128 stands for zero in the data rows.
Here are some numbered points:
146 173 166 156 143 141 129 164 144 157 176 168 198 196 167 168 153 148 156 154 152 146 0
70 43 62 72 59 64 68 66 84 68 60 66 69 58 90 73 93 80 96 109 132 115 1
114 95 81 90 102 86 95 126 108 114 121 110 108 118 108 111 104 151 162 123 110 111 2
121 127 135 128 117 126 134 132 141 158 173 176 186 144 124 137 132 124 135 125 151 131 3
133 118 143 146 177 208 157 146 143 141 130 130 132 131 139 142 139 134 123 135 145 147 4
118 98 96 89 120 105 116 139 101 137 123 153 142 135 127 135 96 100 104 114 108 105 5
93 75 67 87 71 93 88 90 81 81 89 80 99 86 94 98 103 132 110 92 94 82 6
112 130 112 113 132 159 164 168 145 139 104 124 113 116 103 119 106 110 124 111 112 115 7
147 141 117 137 135 155 158 186 188 186 170 152 160 134 129 130 150 143 134 137 142 146 8
190 194 195 158 123 113 107 106 123 123 111 110 102 101 109 106 94 116 110 103 130 109 9
157 198 192 147 127 101 98 104 112 93 120 106 107 114 102 108 89 116 121 109 105 88 10
108 101 84 85 118 105 107 105 119 107 122 103 92 111 114 108 128 132 132 145 129 121 11
120 114 107 101 98 117 111 107 108 97 112 124 125 147 169 146 108 114 107 102 97 127 12
117 105 122 105 118 124 134 111 126 122 124 137 135 137 143 164 167 163 123 117 126 125 13
80 90 89 73 91 108 105 102 101 109 92 106 93 112 122 153 141 118 108 76 111 91 14
188 196 198 176 145 142 136 125 141 148 132 113 126 112 133 128 123 119 130 100 128 122 15
109 135 154 152 125 83 93 58 64 91 93 89 80 95 84 80 64 83 89 80 83 87 16
115 115 120 98 121 130 135 179 164 133 115 120 117 125 125 117 126 109 122 139 123 135 17
38 35 53 58 81 106 102 71 60 32 41 25 52 63 34 38 64 56 41 37 65 59 18
53 60 53 62 72 70 104 112 83 85 70 82 78 74 66 65 73 68 60 67 84 92 19
118 122 120 111 109 139 114 132 143 127 134 150 162 161 162 155 153 137 129 133 141 127 20
124 119 108 107 111 123 133 129 138 130 116 123 139 126 131 130 150 152 156 175 162 162 21
103 88 99 108 99 115 120 125 85 115 102 92 90 119 128 97 120 116 151 130 108 105 22
New points follow, each followed by the number of its nearest point above by angle, seen from the average point of the numbered points.
178 186 207 178 180 157 142 140 115 120 126 134 136 133 138 142 147 136 133 120 124 126 15
157 143 132 144 145 121 159 143 154 152 144 152 160 131 163 179 186 168 141 149 138 135 0
128 132 133 175 219 183 157 139 136 126 135 139 123 138 124 127 145 129 133 136 127 145 4
129 121 113 113 92 110 115 119 119 129 121 128 134 128 128 121 132 133 157 152 158 140 21
84 86 85 80 86 92 93 90 125 141 159 106 89 87 93 84 96 84 86 99 78 106 19
97 100 87 126 169 150 137 117 98 107 104 96 115 105 96 108 116 114 95 97 99 105 18
108 106 88 101 101 128 99 133 113 117 116 119 121 114 113 117 123 126 117 162 145 149 21
98 97 112 121 103 110 119 107 108 108 123 133 126 114 131 126 126 131 159 162 125 137 21
144 133 128 141 150 158 134 160 139 141 148 140 157 152 143 159 194 176 171 123 163 177 0
132 127 115 170 188 179 159 150 127 144 146 148 118 123 151 129 123 116 122 124 136 136 4
112 114 155 164 189 178 144 137 127 116 131 129 132 122 114 121 105 122 148 136 130 122 4
108 95 107 96 101 118 126 116 117 113 119 100 114 105 117 139 102 131 122 131 151 163 21
98 100 70 80 91 126 112 105 116 109 126 150 148 129 122 109 110 127 111 127 116 109 5
105 99 94 89 91 106 114 96 114 99 132 105 101 112 117 138 156 153 105 109 125 108 14
125 120 90 100 124 114 105 116 124 91 116 116 91 99 132 116 131 132 135 144 157 130 11
101 107 103 116 103 109 109 109 137 167 140 123 116 122 102 101 111 116 104 134 135 108 3
129 131 139 136 143 143 129 127 131 130 133 119 129 126 124 158 145 144 154 179 171 160 21
114 120 117 83 106 117 114 117 126 132 103 118 143 159 133 120 113 141 118 113 120 123 20
115 112 135 134 126 114 129 123 136 142 131 121 131 120 127 127 122 127 144 148 155 153 21
158 178 186 226 182 138 127 139 111 120 142 135 128 130 138 127 127 124 142 117 116 144 15
108 108 97 111 95 118 123 136 155 153 144 124 118 117 127 124 115 115 122 126 106 107 8
138 117 128 117 136 137 126 125 150 170 201 196 150 148 130 140 136 133 140 146 145 150 3
64 68 77 73 81 72 81 93 83 81 104 101 106 97 70 76 82 62 78 63 89 67 19
